Some points:
-0.90:-0.51:0.55:-1.04:-0.51:0.29:-0.68:0.56:-0.55:-1.22:1.64:-1.03:0.60:-0.26:0.31:-1.78:-1.02:-0.66:-0.03:0.40:-0.62:0.98:-0.64:0.29
0.06:-1.26:-1.04:0.01:2.84:-0.56:-0.09:-0.33:-0.16:-1.10:0.73:1.07:-0.88:0.55:-0.41:1.25:-0.98:2.47:1.56:-0.72:-1.11:-0.66:-0.89:1.05
-0.72:0.62:0.27:0.80:-0.40:0.09:1.68:-1.19:-2.77:-0.82:1.49:0.46:-1.04:0.50:0.24:-0.18:1.85:-0.83:-0.09:-1.05:0.34:0.71:-0.73:0.28
1.23:-0.76:0.83:-0.17:-0.53:-0.89:-1.14:-1.57:1.99:-1.45:1.19:0.97:0.91:0.19:-1.43:-0.27:0.48:-0.84:3.31:-0.23:-1.13:1.55:0.45:0.12
1.89:1.07:-0.73:0.39:1.49:0.02:-0.16:-0.08:-1.44:2.04:0.52:-0.87:0.30:0.25:-0.62:1.02:-0.38:-0.50:0.19:1.14:0.54:-0.17:-0.03:-1.01
0.21:-1.95:-1.37:-0.98:0.15:0.06:-0.08:-1.60:1.36:1.21:-1.34:0.09:-0.60:-0.26:0.00:-0.20:0.02:0.32:-0.27:1.74:1.25:0.85:-1.10:0.28
-0.33:-0.11:-2.10:0.13:-0.79:0.99:0.80:-0.35:0.65:0.61:0.23:0.23:-0.87:-1.20:-0.65:-1.31:1.23:-0.10:-0.46:1.41:-1.10:-1.51:-0.90:1.25
0.97:0.18:-1.08:0.29:-2.30:-1.23:1.50:-0.72:-0.04:-1.02:-0.43:-1.60:0.60:-0.10:-0.95:0.95:0.16:2.27:0.34:0.05:-0.13:-1.20:0.96:-0.28
-0.87:0.47:0.09:0.87:-0.49:0.35:-1.69:-0.33:1.19:1.00:1.07:1.48:-0.05:-0.87:-0.38:-0.07:0.00:0.32:-0.87:-1.88:1.15:1.51:0.67:0.45
-0.96:0.62:-1.44:-0.13:-0.18:0.36:0.27:0.84:0.35:0.02:0.68:-0.29:-0.69:-0.29:-0.18:-0.71:-0.90:-0.52:1.10:1.74:-2.39:-0.48:0.56:0.49
-0.63:0.93:0.16:-0.66:0.49:-0.38:1.73:-0.15:-0.20:-0.84:1.20:0.08:1.44:1.39:-0.85:0.36:-0.47:1.12:0.57:1.74:0.04:0.99:0.13:-0.62
1.07:0.01:-0.68:0.54:1.16:0.27:1.26:0.30:0.29:0.25:-0.02:-0.23:1.64:-0.32:1.58:1.36:1.61:-1.09:-1.04:-1.11:0.10:0.41:-1.09:-1.60
0.33:-0.84:-1.40:1.34:0.81:-0.47:-0.69:0.54:0.54:0.06:-0.72:-0.66:-1.48:0.48:0.59:0.63:-0.25:-1.82:0.07:-0.28:-1.40:1.66:-0.32:1.21
0.47:-0.51:1.97:0.58:0.20:0.75:-0.98:1.74:1.02:0.63:-0.38:-0.12:-0.37:0.35:-1.05:-1.26:0.42:1.17:0.78:-0.87:0.20:-1.02:-1.00:0.25
-0.15:1.32:-0.03:-0.07:-0.28:-0.67:1.69:0.65:0.91:-1.39:-0.46:0.63:-2.24:0.24:-1.06:-0.09:1.32:-0.84:-2.29:-0.59:-0.48:0.20:-1.79:-0.52
-1.71:-1.00:0.23:-0.39:-0.85:1.56:0.60:2.09:0.99:-0.36:-0.57:-1.73:1.05:0.14:-1.08:1.13:1.12:-0.18:0.65:-2.15:-0.24:0.40:-0.44:-0.72
0.59:0.97:-0.59:-0.46:0.30:0.15:-1.40:-0.05:-0.87:-1.05:-1.56:-0.55:-0.07:0.71:-0.88:-0.24:1.09:1.05:0.43:-0.94:1.26:0.14:-0.05:-1.05
0.64:-0.34:-2.35:-1.64:-0.32:0.86:0.43:1.69:-0.56:0.67:-0.73:2.03:0.21:0.19:-0.14:-0.20:-1.02:-0.96:-0.16:-0.34:-0.21:0.93:-0.83:-0.16
-0.80:0.84:0.49:-0.26:0.73:0.72:-0.63:-0.27:2.62:-0.42:-0.25:-0.55:0.64:1.02:1.23:-1.48:0.96:-0.17:-0.75:1.01:1.17:0.62:1.72:-0.22
-0.62:-0.29:-0.64:-0.69:0.76:-0.37:0.99:-0.63:-0.11:1.22:-1.62:-0.03:-0.07:-1.04:-2.00:-1.59:0.23:-1.05:0.60:1.24:0.98:-0.08:1.56:-0.16
-0.03:0.33:-1.01:1.31:0.41:-0.35:0.71:-0.23:0.28:-0.33:0.62:-1.69:0.95:-1.11:1.67:-1.15:0.57:1.87:-0.79:-1.47:-1.11:0.30:0.56:-0.23
-0.58:0.10:0.66:0.71:-0.60:1.53:0.50:-0.39:1.48:1.29:1.36:-0.31:0.16:1.83:1.48:0.78:-0.32:-1.54:0.40:0.53:0.12:-3.09:0.73:-0.97
-0.81:1.50:-2.21:0.35:-1.53:-1.73:-1.49:-0.34:0.88:1.96:0.55:0.26:-1.08:0.14:-0.37:-0.90:-0.25:1.55:0.26:-0.58:1.32:0.48:-0.54:-1.27
0.48:1.77:0.26:-1.10:0.53:0.35:-0.18:0.21:-0.02:0.48:-0.41:-2.08:-0.49:-0.96:0.93:2.41:-0.56:0.93:0.50:1.47:0.42:2.22:-0.54:1.17
0.15:1.26:1.39:-1.12:-1.07:1.38:-0.12:-0.94:0.29:0.26:-0.27:-0.16:0.14:0.82:0.27:1.30:-0.34:1.36:-0.71:-0.85:-0.57:1.84:0.85:-0.38
-0.83:-0.50:-0.66:2.04:-1.30:-1.65:-0.93:0.52:0.19:-0.57:-0.64:-1.69:2.74:2.22:-0.86:0.25:-0.77:-1.26:0.14:1.56:0.19:-0.28:-2.07:0.95
0.34:0.61:0.55:-0.74:1.72:-1.21:0.14:0.94:0.11:0.50:0.93:-0.80:-1.27:1.11:-0.73:0.31:1.72:0.14:-0.92:0.37:2.00:-0.27:0.41:2.43
-0.18:1.10:-0.15:0.82:0.91:1.21:-2.18:-0.61:-1.23:-0.50:0.51:1.10:-0.30:0.75:1.68:-0.50:0.07:-0.27:-1.20:1.28:-1.15:0.43:-0.40:-0.02
0.34:0.59:-0.11:0.43:0.34:-0.97:0.59:-3.10:0.00:-0.55:0.35:-0.18:0.86:-2.01:-0.81:-0.20:-0.78:-0.16:-0.92:-0.82:-0.52:-1.02:-0.26:-1.21
-2.19:-1.32:-0.15:-1.53:-0.93:0.57:0.09:-2.01:-0.72:-0.25:-0.81:0.94:0.30:-0.03:0.73:1.10:0.28:-0.83:0.59:0.09:-0.17:0.52:-0.43:-0.28
-0.16:0.07:-0.03:0.58:0.78:1.24:-1.00:1.53:-0.90:-2.37:-0.89:0.08:-0.13:-1.07:0.22:-0.13:0.76:0.28:0.37:1.19:0.52:0.04:-1.84:-2.49
-0.02:-0.41:-0.24:1.12:0.21:2.09:0.97:-0.89:-1.34:0.21:1.77:-0.01:-0.68:-0.46:-0.91:1.53:-0.71:-0.73:0.97:-0.53:2.10:-0.47:0.73:0.48
-0.62:-0.34:0.70:1.51:0.77:0.34:-1.00:-0.94:-0.29:-0.42:-0.56:-1.34:1.07:-1.94:-0.17:-0.94:-1.03:-0.88:-0.35:0.49:0.68:0.50:-0.66:0.03
1.95:-0.60:-0.43:-0.47:-0.13:0.14:0.00:-0.71:0.59:0.81:0.70:1.37:1.18:1.17:1.95:-1.25:0.74:0.00:0.89:-0.78:0.42:-0.79:-1.19:-0.16
1.37:-0.67:1.71:-0.32:0.37:0.77:0.87:-0.25:0.77:1.85:-0.26:-0.95:-0.07:-1.49:-0.38:0.83:1.34:-0.25:0.26:0.56:-1.77:-0.22:-0.46:0.05
-0.80:-0.34:-0.37:0.23:-0.32:0.69:0.23:0.10:-1.90:0.79:-3.21:0.73:0.49:-0.20:2.52:-0.85:0.84:1.42:1.65:-0.43:0.63:-0.73:0.82:1.74
-0.91:1.03:1.67:-0.69:-0.98:-0.12:-1.73:-0.71:-2.08:0.77:0.22:-0.74:-1.40:0.42:-0.28:-0.55:0.77:0.90:0.01:0.52:-1.31:-2.11:-0.79:-0.56
-0.81:-0.12:1.33:-0.15:1.17:-0.54:2.16:1.96:1.03:-0.05:1.51:0.50:-0.83:-1.17:1.37:-1.20:-1.50:1.16:1.74:0.57:0.74:0.21:-0.33:-0.40
-0.95:-1.59:0.94:-1.33:0.45:-0.61:-0.13:-0.68:-0.37:1.17:-0.40:0.02:0.00:-0.68:-0.33:-0.34:0.55:0.27:-1.29:-0.64:-2.05:0.54:0.83:0.98
-0.03:1.24:0.60:-0.32:0.61:-0.61:0.49:0.22:0.72:0.87:-1.21:0.34:-0.70:-0.47:0.03:-0.85:-2.77:-0.57:-0.75:-0.95:0.07:-0.07:0.04:-1.05
0.11:0.09:-0.12:-2.72:0.00:-0.37:-0.36:0.08:-0.60:-1.49:1.37:0.62:1.94:-1.10:0.19:0.24:-0.48:-0.14:-0.62:0.34:1.69:-1.89:-0.32:-0.24
-1.11:-0.49:-0.91:-1.67:0.76:-2.57:-1.16:0.86:-0.55:-0.33:0.38:0.74:-0.21:0.07:0.20:0.80:0.97:-1.69:-0.18:-0.02:-0.17:-0.46:1.95:0.15
0.98:-0.22:-0.34:0.61:-0.06:1.87:1.31:-0.49:-0.59:-0.81:-1.33:1.61:0.56:2.26:-1.62:-0.94:-1.08:0.28:-1.16:0.79:-0.30:0.75:1.73:0.70
There is one direction along which these points spread out most. Take the direction at right angles to it along which they spread out most. Go by this last direction. How far along it is each point below, from 0 to 99? 50 is the average, and the first point above lies past it. One standard deviation of the points above along it is 16.
0.50:-1.04:-0.34:0.28:-0.55:-1.20:1.21:-0.13:0.02:-1.01:0.66:-1.18:-1.21:1.83:1.73:-1.08:0.96:0.70:-0.18:-0.26:0.10:0.03:0.71:-1.15 47
2.14:-0.74:1.21:-0.61:-1.70:0.82:-0.84:-0.96:1.79:-1.75:-0.53:0.04:-2.41:-0.15:0.86:0.33:-0.66:0.17:-0.87:0.51:0.94:-0.47:-0.54:1.04 46
1.22:-0.11:1.40:-0.18:1.00:-0.08:-0.34:-0.21:-1.53:0.86:0.07:-0.82:-0.21:0.88:-1.05:-1.74:0.66:-0.77:1.59:-1.11:-0.46:0.99:-0.21:-1.40 46
0.51:2.57:1.65:-0.32:-1.16:-1.58:0.76:1.02:0.06:0.78:-1.83:1.14:-0.03:0.49:1.16:0.79:-0.25:-0.92:0.80:0.34:-0.74:0.07:0.11:-0.47 42
-0.74:-1.39:0.51:1.48:-0.63:-0.53:0.16:0.14:-0.51:-1.06:-0.58:-0.84:-2.14:-0.81:0.18:0.63:-1.28:-1.41:0.38:-0.32:1.61:-0.42:1.83:-0.80 51
2.13:-2.29:-0.19:-0.48:-1.83:-0.68:-0.69:1.18:-1.34:0.87:0.92:-0.51:-0.25:-0.03:0.25:0.37:-1.97:-0.22:-0.89:-0.66:-0.37:0.14:0.17:-0.09 55
-1.86:-1.96:1.39:1.99:0.13:-0.93:0.00:0.24:0.44:1.30:0.28:2.14:0.12:0.20:-0.66:2.42:-0.10:1.49:-0.73:1.16:0.11:-0.08:-0.27:-1.36 52
-0.78:0.94:0.54:0.35:-0.99:0.05:1.24:0.82:-0.23:0.83:0.48:0.34:1.04:-0.13:-0.68:-0.54:-1.13:0.07:-0.47:-1.56:0.82:-0.02:-1.65:2.95 47
-0.08:-0.77:-1.23:-0.52:-0.22:1.99:-0.91:1.88:-0.02:0.22:0.30:-0.33:0.39:-0.18:-0.80:0.02:-0.60:0.65:-1.73:-0.43:-0.76:-0.59:1.86:-0.39 45
-0.47:1.45:-0.40:0.15:2.30:0.19:-0.72:-0.98:0.92:-0.95:-1.19:-0.33:0.12:0.88:-0.13:1.29:-1.28:-0.59:0.40:-2.09:-0.82:-1.88:0.25:1.15 50
0.89:1.34:-0.51:1.09:-1.38:0.58:-0.55:1.20:0.14:-0.53:0.57:1.92:0.30:-2.11:-0.34:0.82:1.89:-0.56:1.24:0.95:-0.47:0.28:1.73:1.17 50
1.07:-0.57:1.77:0.78:0.63:-1.99:-0.50:0.53:-0.71:-0.87:-0.07:0.70:2.05:-0.63:0.43:-0.31:0.28:0.40:-2.06:0.44:0.03:-0.31:0.97:0.61 53
